Here are some points:
array([0., -16., 16., 0., 16., -16., 0., 16., 16., -16., -16., 32.,
       33., 0., 16., 0., -31., 32., 16., 1., 1.])
array([0., 32., -31., -31., 16., 31., 16., 0., -16., 47., 32., -15.,
       2., 15., -32., 31., 16., 16., 16., 32., -15.])
array([63., -16., 1., 16., 16., 31., -47., -16., -32., -48., 47., 0.,
       -14., -32., 16., 0., 32., 32., -47., 1., 17.])
array([-16., 32., 1., -15., 16., 47., 0., -16., 0., 47., 0., -47.,
       2., 31., -47., -16., 63., 16., -47., 16., -15.])
array([47., 0., 1., 32., 32., 0., 16., -16., -32., -16., 16., -47.,
       -46., -32., 0., 0., 32., -47., -32., -47., 17.])
array([16., -16., 1., 16., 16., 15., -16., 0., -16., -16., 16., -15.,
       -14., -16., 0., -16., 16., -47., -32., 1., 1.])
array([0., 32., -31., -15., 16., 31., 0., 0., -16., -16., 16., -31.,
       2., 15., -47., 0., 32., 32., 16., 16., -46.])
array([-16., 32., -15., 0., 0., 31., 0., -16., 0., 31., -16., -31.,
       2., 0., -16., 0., 47., 0., -63., 1., 32.])
array([0., 16., -47., -15., 16., 15., 16., 0., 16., 0., 16., -15.,
       2., 47., -32., 0., 16., 16., 0., 32., -62.])
array([-16., 16., 1., -31., -15., 15., 16., 0., 0., 47., 16., -15.,
       2., 31., 0., 0., 0., 0., 0., 32., 1.])
array([31., -31., -15., 0., 16., 15., 0., 0., -32., -16., 16., -15.,
       -30., -16., 16., -16., 0., -32., -16., -31., 1.])
array([0., 16., -31., -15., 16., 0., 0., -16., 16., 0., 0., 0.,
       2., 15., 0., 31., 0., 16., 0., 16., 1.])
array([-16., -16., 32., -31., -15., -16., 0., 16., 16., -16., -16., 32.,
       17., 0., 31., -16., -16., 16., 32., 1., 17.])
array([-16., -16., 16., 0., -15., -16., -16., 16., 16., -16., 0., 16.,
       33., 15., 16., -16., -16., 16., 32., 16., 1.])
array([31., -63., -15., 16., 0., 0., 16., -16., -32., 31., 16., -15.,
       -30., -32., 0., 0., -16., -32., 0., -15., 1.])
array([63., -16., 1., 48., 32., 31., -47., 0., -47., -32., 63., 16.,
       2., -48., 31., 0., 32., 32., -47., -31., 1.])
array([0., -16., 32., 0., -31., -16., 0., 16., 16., 0., 0., 32.,
       2., 0., 31., 0., -16., 16., 32., 1., 1.])
array([-16., -31., 1., -15., 16., 0., 16., 32., 0., -16., 16., -15.,
       2., 15., 0., 0., -31., -32., 16., 16., 1.])
array([0., 16., 48., -15., -47., -63., -47., -47., 79., 15., -31., 16.,
       2., 15., 47., 0., -16., 16., 16., 16., 64.])
array([0., -31., -15., 32., 16., 0., 32., 0., -16., 0., -16., -47.,
       -46., -16., -32., 15., 16., -63., -16., -31., 1.])
array([0., 0., -15., 32., 0., 0., 16., 0., 0., 0., -16., -15.,
       -30., -16., 0., 0., 0., 0., 0., -31., 1.])
array([0., 0., 1., -15., -15., 15., -31., 0., 0., 0., 32., 0.,
       17., 15., 0., -48., 0., -32., 0., 16., 17.])
Here are 12 more points, each followed by its number:
array([-32., 0., 48., 0., -63., -32., 0., -32., 16., 15., -16., 0.,
       17., 0., 31., 0., -31., 16., 16., 16., 1.]) 0
array([-16., -16., 32., -15., -15., 0., -16., -16., 16., 0., 0., 16.,
       17., 0., 16., 0., -16., -16., 16., 1., 17.]) 1
array([0., 16., 1., 16., -15., -16., 47., -16., 0., 15., -31., -31.,
       -30., -16., 0., -16., 32., -16., -32., -31., 1.]) 2
array([-32., 0., 1., 0., 16., -16., 16., 32., 0., -16., 16., -15.,
       17., 15., 0., -48., -31., 16., 16., 16., 1.]) 3
array([0., -16., 1., 16., -31., 0., 0., -16., -16., 15., 0., 0.,
       2., -16., 16., 0., -16., -16., 0., 1., 17.]) 4
array([0., 16., 32., -15., -31., -32., 0., -32., 16., 0., -16., 32.,
       2., 15., 0., 0., -16., 16., 16., 16., 32.]) 5
array([0., -47., 32., -31., -15., 0., 0., 32., 16., -16., 0., 48.,
       2., 0., 16., 0., -16., -16., 32., 16., -15.]) 6
array([63., -63., 16., 16., 0., 15., 0., 16., -32., 0., 47., 0.,
       -30., -32., 16., 0., -16., 0., 0., 1., 17.]) 7
array([0., -16., 1., 0., 0., 0., 16., 16., 0., -16., -16., 0.,
       -14., 0., 0., 0., -16., 0., 0., -15., 1.]) 8
array([0., 16., -15., -15., 0., 15., 16., 0., 0., 63., 16., 0.,
       2., 15., 0., 0., 0., -16., 0., 32., 1.]) 9
array([0., 0., 1., 16., 16., -32., 16., 63., 16., 0., 0., 32.,
       33., 31., 0., 47., -31., 16., 16., 16., -31.]) 10
array([-16., 16., -31., -15., 16., 15., 0., -16., 0., -16., 0., -15.,
       17., 15., -47., 31., 16., 16., 16., 1., -31.]) 11
Which two of these numbered points are nearest to each point below, looking only along the 4 directions in which the first points spread most? Their numbers follow each, nearest first.
array([-16., 16., -15., -15., 0., 15., 16., 0., 0., 63., 32., -15.,
       2., 31., 0., 0., 0., 0., 0., 32., 1.]) > 9 11
array([0., 32., -15., 16., 0., 31., 0., -16., 0., 63., -16., -31.,
       2., 15., -32., 15., 47., 16., -32., 16., 1.]) > 9 11
array([-16., 16., 64., -31., -94., -63., -47., -32., 79., 15., -31., 16.,
       2., 15., 47., -16., -16., 32., 32., 16., 64.]) > 0 5
array([-16., 0., 16., 0., -15., 0., 0., -16., 16., -16., -16., 16.,
       -14., -16., 16., -16., 0., -32., 0., -31., 17.]) > 4 1
array([16., -31., 1., 16., 0., 0., 32., -16., -16., 15., 0., 0.,
       -14., -32., 16., 0., 0., -16., -32., -15., 1.]) > 4 8
array([-16., 0., 16., -15., 16., -16., 0., 47., 16., -16., -16., 48.,
       33., 0., 16., 15., -31., 16., 16., 1., 17.]) > 6 10
array([-32., 0., 16., 0., -47., -16., 16., -32., 0., 15., -31., 16.,
       17., -32., 31., 0., -16., 16., -16., -31., 1.]) > 1 5
array([0., 16., 48., 0., -47., -63., -63., -47., 63., 31., -31., 16.,
       2., 15., 31., 0., -16., 16., 16., 16., 64.]) > 0 5
array([0., 32., -31., 0., 16., 0., 16., -16., 16., 0., -16., -15.,
       2., 15., -32., 15., 16., 16., 16., 16., -15.]) > 9 11
array([63., -31., 16., 0., 16., 0., 16., 0., -32., -16., 16., -15.,
       -46., -32., 16., -16., -16., 0., 16., -47., 1.]) > 7 8
array([-16., 16., 32., -31., 0., 15., -16., 0., 16., 0., 32., 0.,
       2., 31., 0., -63., -16., 0., 16., 32., 32.]) > 5 1
array([47., 0., 1., 48., 16., 15., -110., -32., -47., -48.,
       16., 32., -46., -48., 31., 0., 0., 16., -16., -15.,
       17.]) > 7 4
